In the data rows, the value 128 means zero.
Some points:
tensor([150, 107, 157, 105, 115, 154,  37, 115,  91, 132, 137, 128, 205, 128, 155,  85, 121, 117,
        162, 150,  93, 159, 156, 134, 107, 182, 168, 126, 169,  75,  91, 152])
tensor([120, 121, 154, 149, 203, 107, 171, 113, 142, 102,  89,  85,  45, 149, 115, 144, 191, 131,
        129, 119, 151, 123,  75, 183, 169, 108, 130,  59, 179, 106, 176, 159])
tensor([120, 140,  66, 172, 102,  70, 120, 151, 121,  64, 131, 166,  65, 158, 133, 196, 114, 113,
        155, 138,  82, 114,  92, 160, 108, 140, 128,  75, 198, 105, 146,  90])
tensor([119, 142, 160, 125, 123, 181, 201, 133, 106, 126, 118,  65, 108,  97,  89, 169, 148,  69,
        172, 167, 124, 102, 135,  92, 162, 173,  86, 109, 124, 136,  78, 156])
tensor([ 90,  67,  93, 161,  96, 142,  38, 206, 178, 197,  82, 185,  85, 163, 150, 102, 109, 117,
        147, 134, 116, 146,  77, 169, 122, 147, 192,  81, 182, 124, 171, 139])
tensor([145, 134,  88, 160, 129, 170, 109,  96, 119,  86, 123, 172, 187, 112, 101,  96, 119, 181,
        145, 183, 146,  66, 162, 114, 134, 102, 124, 134, 123, 186, 137, 123])
tensor([109, 207, 130, 110, 143, 156, 136, 127,  62, 151, 154,  58, 145, 161, 116, 157, 159, 101,
        156,  85, 148, 150, 166, 131, 165, 157,  77, 121, 164, 189, 131, 180])
tensor([136, 200, 111, 118, 111, 105, 115, 144, 112, 147, 125, 120, 145, 104, 128, 107, 112, 110,
        135, 133, 133,  86,  95, 118, 112,  77, 128, 199,  90, 121, 158, 117])
tensor([142, 125, 121, 149, 174,  90, 154, 128, 139, 151, 147,  93, 184, 126, 130, 184, 104,  93,
         99, 167, 159, 119, 129, 114,  96,  90, 170, 178,  99, 152, 138, 128])
tensor([160, 113, 114, 191,  92,  99, 161, 182, 135, 135,  39, 124, 129, 127, 135, 181, 154, 151,
        111, 152, 120, 148,  83, 147, 117,  86, 150, 112, 163, 117, 162,  87])
tensor([155, 108,  40, 186, 150, 126, 108, 207,  99, 121,  97, 145,  56, 140, 134, 160, 124, 168,
         81, 169, 138, 152, 133, 178,  85, 158, 115, 133, 124,  90, 158, 148])
tensor([115, 153, 105, 163, 128, 132,  90,  39,  81, 156, 167, 156, 138,  78, 152, 163, 168, 108,
        108, 144,  80, 130, 109,  97, 144, 136, 115, 141,  99, 109, 155,  76])
tensor([135, 139, 106, 152, 153, 154, 171,  77, 111, 142, 169, 120, 105, 135, 131,  97, 108, 144,
        106, 142, 102, 116,  96, 125,  54, 166, 155, 163,  92, 127, 108, 115])
tensor([100,  95, 109, 169,  86, 107, 137, 175,  78,  70,  90, 169,  84,  91, 153, 197, 138, 159,
        194, 123, 133, 130,  93, 188, 107, 157,  95, 121, 154,  99, 159,  82])
tensor([111, 146, 117,  38, 113, 152, 174, 103, 151, 152, 120,  64, 104, 127,  72, 123, 158, 133,
        110, 114, 111, 135, 119, 138, 170, 148, 143, 116,  95, 147, 144, 140])
tensor([101,  56, 157, 122, 140, 140,  26, 161, 153, 155, 127, 119, 145, 109, 159,  82,  87, 107,
        103, 106, 109, 137, 120, 135,  85, 141, 143, 112,  62, 155, 105, 136])
tensor([157, 116, 133, 213,  88, 127, 134, 135, 100,  77,  69,  85,  98, 130, 160, 123, 128, 166,
         71, 110, 139, 118,  66, 155,  94, 125, 143, 103, 189, 109, 178, 122])
tensor([164, 173, 104, 103, 116, 142, 136, 121, 104, 160, 133, 145, 128,  89, 144, 149,  88, 183,
        104, 122, 107, 146, 130, 105,  99, 148, 162, 166, 103, 156, 147, 114])
tensor([113,  99, 144, 195, 141, 129,  46, 194, 186, 111,  96, 103, 121, 119, 151, 115, 168, 128,
        161, 131, 135, 185, 127, 150,  91,  86, 199,  86, 169,  26, 122,  92])
tensor([ 76,  75, 130,  57, 136, 152, 117, 121, 189,  93, 159, 109, 145, 171, 172,  88, 145,  72,
        184, 101, 120, 185, 178,  97, 183, 160,  79,  97, 161, 100, 160, 129])
tensor([ 94,  95, 109, 127,  99, 111, 164,  89,  78, 156, 173, 158, 131, 105, 182, 139, 117, 131,
        111, 165,  81, 110, 173, 199, 154, 101, 125, 143, 107, 138, 114,  80])
tensor([148, 100, 226, 139, 154, 105,  87, 156, 163, 129, 123, 122, 173, 169, 140,  54,  85, 108,
        128, 108,  80, 134, 179, 105, 104, 113, 138, 186, 137,  93, 164, 101])
tensor([144, 110, 135, 128, 102, 115, 153, 107, 136, 116, 195, 150, 187,  85, 132, 190, 135, 126,
        122, 126,  80, 101, 150, 133,  88, 131, 111, 141, 114, 129, 191, 108])
tensor([137, 129, 105, 102, 136, 165, 186,  88, 137, 126, 150, 117, 118, 113, 121, 104, 182,  84,
        172, 126, 159, 124, 145, 122, 170, 131,  33,  93, 103, 152, 166,  97])
tensor([143, 140, 137, 108, 116, 169, 154, 125,  79, 130, 155, 187,  97, 137, 155, 130, 115,  73,
         62, 137, 171, 120, 139, 116,  86, 132, 190, 159, 116, 175, 113, 114])
tensor([164, 186, 131, 159, 145, 120, 150, 103, 145, 124, 111, 132, 184, 116, 154, 138, 103, 124,
         86, 114, 153, 162,  96, 165, 135, 106, 120, 202, 140, 137,  73, 114])
tensor([ 95,  85, 166,  39, 162, 189,  97, 130, 164, 152, 117, 149, 119, 126, 105, 106, 101, 108,
        142,  96, 132, 177, 144,  92, 177,  73, 108,  83, 118,  88, 109, 207])
tensor([181, 164, 120, 117,  74, 143, 114, 113, 137, 133, 142, 163, 129, 137, 143, 164, 109, 148,
         85, 108, 138, 107, 131, 142,  80, 111, 125, 118,  66, 158,  81, 131])
tensor([ 94,  75,  69, 182, 155, 112,  89, 160,  91, 132, 116, 141,  94, 157,  81, 154, 147, 190,
        103, 151, 145, 120, 116, 129, 106,  92, 103,  99, 239, 156, 116,  34])
tensor([182, 142, 146, 132, 152,  81, 111, 110,  88, 107, 112, 128, 135, 131, 108, 101, 136, 118,
        119, 147, 122,  99, 112, 145, 123,  70, 129, 185,  83, 154, 133, 137])
tensor([ 89, 119, 102, 145,  87, 106, 125,  90, 124, 124, 107, 142, 113, 112,  85, 112, 145, 156,
        140,  96, 118,  79, 180,  80,  57,  90, 128, 185, 141, 172,  89, 129])
tensor([156, 143, 140,  98,  95, 109, 176, 116,  85, 153, 105, 105, 134, 158,  85, 124, 199,  97,
        102, 156, 138, 119, 159, 101, 176, 184,  67, 109, 131, 108,  87, 196])
tensor([123, 153,  97, 110, 116, 162, 116, 133, 151, 101, 111, 137, 152, 153, 160, 169, 137, 165,
         67, 115, 112,  88, 128,  97, 101, 158, 136, 179,  94, 158, 110, 129])
tensor([133, 155, 100, 137, 144, 123, 198, 173, 152, 143, 123,  98,  82, 146, 107, 127, 182, 165,
        152,  83, 218, 113, 122, 159, 140, 106, 133,  34, 181,  72, 152, 139])
tensor([114, 133, 123, 135, 101,  84, 122,  90, 112, 128, 181, 160, 149, 113, 173, 142, 171, 130,
        135, 152, 125, 125, 120, 150,  89, 133,  83, 158, 111, 161, 140, 126])
tensor([152, 108, 120, 177, 120, 165, 136, 170,  99, 129, 111, 207,  86, 158,  71, 182, 154, 181,
        138,  90, 130, 117,  75, 215, 111, 169, 177, 132, 133,  90, 145, 111])
tensor([ 94, 123, 117,  87, 111,  66, 119,  92, 101,  70, 169, 141, 158, 133, 145, 173, 135, 147,
        135, 160, 120, 106, 113, 121, 108, 152, 123, 126,  84, 132, 119,  88])
tensor([114, 108, 148,  95, 123, 197,  66, 144, 146, 113, 120, 138, 133, 169, 160,  97,  79, 110,
        164, 159,  75, 197, 128, 132,  91,  98, 157, 164,  95, 118, 115, 144])
tensor([141,  78, 171,  77, 201, 130, 109,  96, 169, 163,  74, 104, 113, 175, 121, 103,  83, 121,
        180,  77, 120, 178, 150,  87, 160, 168, 103,  86,  88, 126, 113, 151])
tensor([112, 151, 140, 147, 100, 140, 129,  85, 174, 127, 155, 177, 136, 113,  80, 129, 116, 172,
        109, 196, 131, 127, 164, 122, 112, 117, 137, 180, 159, 187, 136, 120])
tensor([102, 126, 205, 109, 124, 130,  60, 164, 129, 160, 151, 139, 200, 141, 147, 105,  97, 106,
        153, 158,  71, 116, 100, 133,  64, 149, 102,  91, 166, 102,  66, 156])
tensor([ 77, 201, 172, 136, 148, 105, 198, 140, 145, 120, 116,  85, 122, 115, 107,  94, 142, 138,
        104, 116, 143, 130, 182, 116, 195, 127, 112, 102,  95, 152, 131, 158])
tensor([158, 147, 158,  70, 146, 168, 133, 133, 124,  94, 185,  93,  66,  97,  68, 133, 135, 125,
         89,  97, 138, 125, 116,  91, 200, 139, 116, 112, 108, 162, 151, 142])
tensor([135, 133, 196,  67, 187, 114,  97, 134, 199, 160,  92,  91, 115,  97, 134,  62, 114,  88,
        190, 117, 181, 151, 196, 105, 175, 149, 151,  94, 145, 112, 105, 124])
tensor([152,  87, 165,  97, 156, 134, 127, 183, 141, 138, 165, 112, 138, 142, 171,  69, 167, 115,
        208, 114,  82, 176, 136,  57, 210, 141, 121, 102, 168, 141,  74, 201])
tensor([118, 167, 102, 127, 152, 124, 153, 150, 100, 107, 123, 191, 168, 104, 101, 139, 114,  85,
         75,  95, 105, 126, 110, 100,  91, 149, 153, 155,  97, 151, 128, 133])
tensor([173, 146,  97, 124, 127, 106, 145, 113, 110, 130, 112, 102, 169, 133, 148, 121,  90, 115,
        102, 109,  97,  69, 138, 151, 140,  72, 161, 156, 102, 122, 110, 108])
tensor([123, 121,  96,  87, 106, 107, 177,  71, 162, 133, 164, 101,  84,  80, 127, 163, 111,  85,
        144, 127, 144, 100, 178, 109, 175, 155,  63, 111, 154, 101, 147, 178])
tensor([105, 145, 167,  92, 135, 120, 171, 114, 163, 153, 133,  60, 129, 124, 100, 120, 115, 143,
        122, 109, 222, 103, 109, 121, 204, 145,  78, 175, 115, 112, 123, 131])
tensor([111, 150, 109, 139, 139,  92, 174, 117, 110, 119, 118, 137, 177, 114, 159,  90,  92, 128,
        130, 134, 155,  75,  98, 121, 129, 121, 190, 167,  92, 147, 122, 130])
tensor([130,  95, 173, 201, 129, 116,  66, 186, 135, 145,  89, 177, 120, 200, 156, 120,  91, 165,
        157, 127, 148, 155, 102,  91, 136,  86, 177,  72, 154,  26, 165, 110])
tensor([147, 146, 105,  56, 138, 144, 186, 116, 142, 140, 155,  88, 105,  97, 105, 117, 123, 159,
        113, 108, 167, 166, 112, 122, 150, 137, 100,  89, 101, 146,  83, 145])
tensor([123, 107,  95, 201,  66,  97, 115,  66, 137, 101, 160, 141, 146, 123,  73,  94, 118, 128,
        113, 123, 136, 146, 143, 125, 143,  95, 133, 167, 110, 177,  86, 129])
There is one direction along which these points spread out most. Take the direction at right angles to it along which they spread out most. Go by this last direction. For each point below, how far along it does it lie, from 0 to 99? 50 is the average, and the first point above lies past it. One standard deviation of the points above along it is 16.
tensor([120, 121, 154, 149, 203, 107, 171, 113, 142, 102,  89,  85,  45, 149, 115, 144, 191, 131,
        129, 119, 151, 123,  75, 183, 169, 108, 130,  59, 179, 106, 176, 159]) 68
tensor([111, 146, 117,  38, 113, 152, 174, 103, 151, 152, 120,  64, 104, 127,  72, 123, 158, 133,
        110, 114, 111, 135, 119, 138, 170, 148, 143, 116,  95, 147, 144, 140]) 44
tensor([152,  87, 165,  97, 156, 134, 127, 183, 141, 138, 165, 112, 138, 142, 171,  69, 167, 115,
        208, 114,  82, 176, 136,  57, 210, 141, 121, 102, 168, 141,  74, 201]) 74
tensor([119, 142, 160, 125, 123, 181, 201, 133, 106, 126, 118,  65, 108,  97,  89, 169, 148,  69,
        172, 167, 124, 102, 135,  92, 162, 173,  86, 109, 124, 136,  78, 156]) 45
tensor([113,  99, 144, 195, 141, 129,  46, 194, 186, 111,  96, 103, 121, 119, 151, 115, 168, 128,
        161, 131, 135, 185, 127, 150,  91,  86, 199,  86, 169,  26, 122,  92]) 87
tensor([ 94, 123, 117,  87, 111,  66, 119,  92, 101,  70, 169, 141, 158, 133, 145, 173, 135, 147,
        135, 160, 120, 106, 113, 121, 108, 152, 123, 126,  84, 132, 119,  88]) 35
tensor([109, 207, 130, 110, 143, 156, 136, 127,  62, 151, 154,  58, 145, 161, 116, 157, 159, 101,
        156,  85, 148, 150, 166, 131, 165, 157,  77, 121, 164, 189, 131, 180]) 45
tensor([182, 142, 146, 132, 152,  81, 111, 110,  88, 107, 112, 128, 135, 131, 108, 101, 136, 118,
        119, 147, 122,  99, 112, 145, 123,  70, 129, 185,  83, 154, 133, 137]) 36
tensor([157, 116, 133, 213,  88, 127, 134, 135, 100,  77,  69,  85,  98, 130, 160, 123, 128, 166,
         71, 110, 139, 118,  66, 155,  94, 125, 143, 103, 189, 109, 178, 122]) 57
tensor([160, 113, 114, 191,  92,  99, 161, 182, 135, 135,  39, 124, 129, 127, 135, 181, 154, 151,
        111, 152, 120, 148,  83, 147, 117,  86, 150, 112, 163, 117, 162,  87]) 57
tensor([112, 151, 140, 147, 100, 140, 129,  85, 174, 127, 155, 177, 136, 113,  80, 129, 116, 172,
        109, 196, 131, 127, 164, 122, 112, 117, 137, 180, 159, 187, 136, 120]) 34
tensor([137, 129, 105, 102, 136, 165, 186,  88, 137, 126, 150, 117, 118, 113, 121, 104, 182,  84,
        172, 126, 159, 124, 145, 122, 170, 131,  33,  93, 103, 152, 166,  97]) 44
tensor([123, 121,  96,  87, 106, 107, 177,  71, 162, 133, 164, 101,  84,  80, 127, 163, 111,  85,
        144, 127, 144, 100, 178, 109, 175, 155,  63, 111, 154, 101, 147, 178]) 44
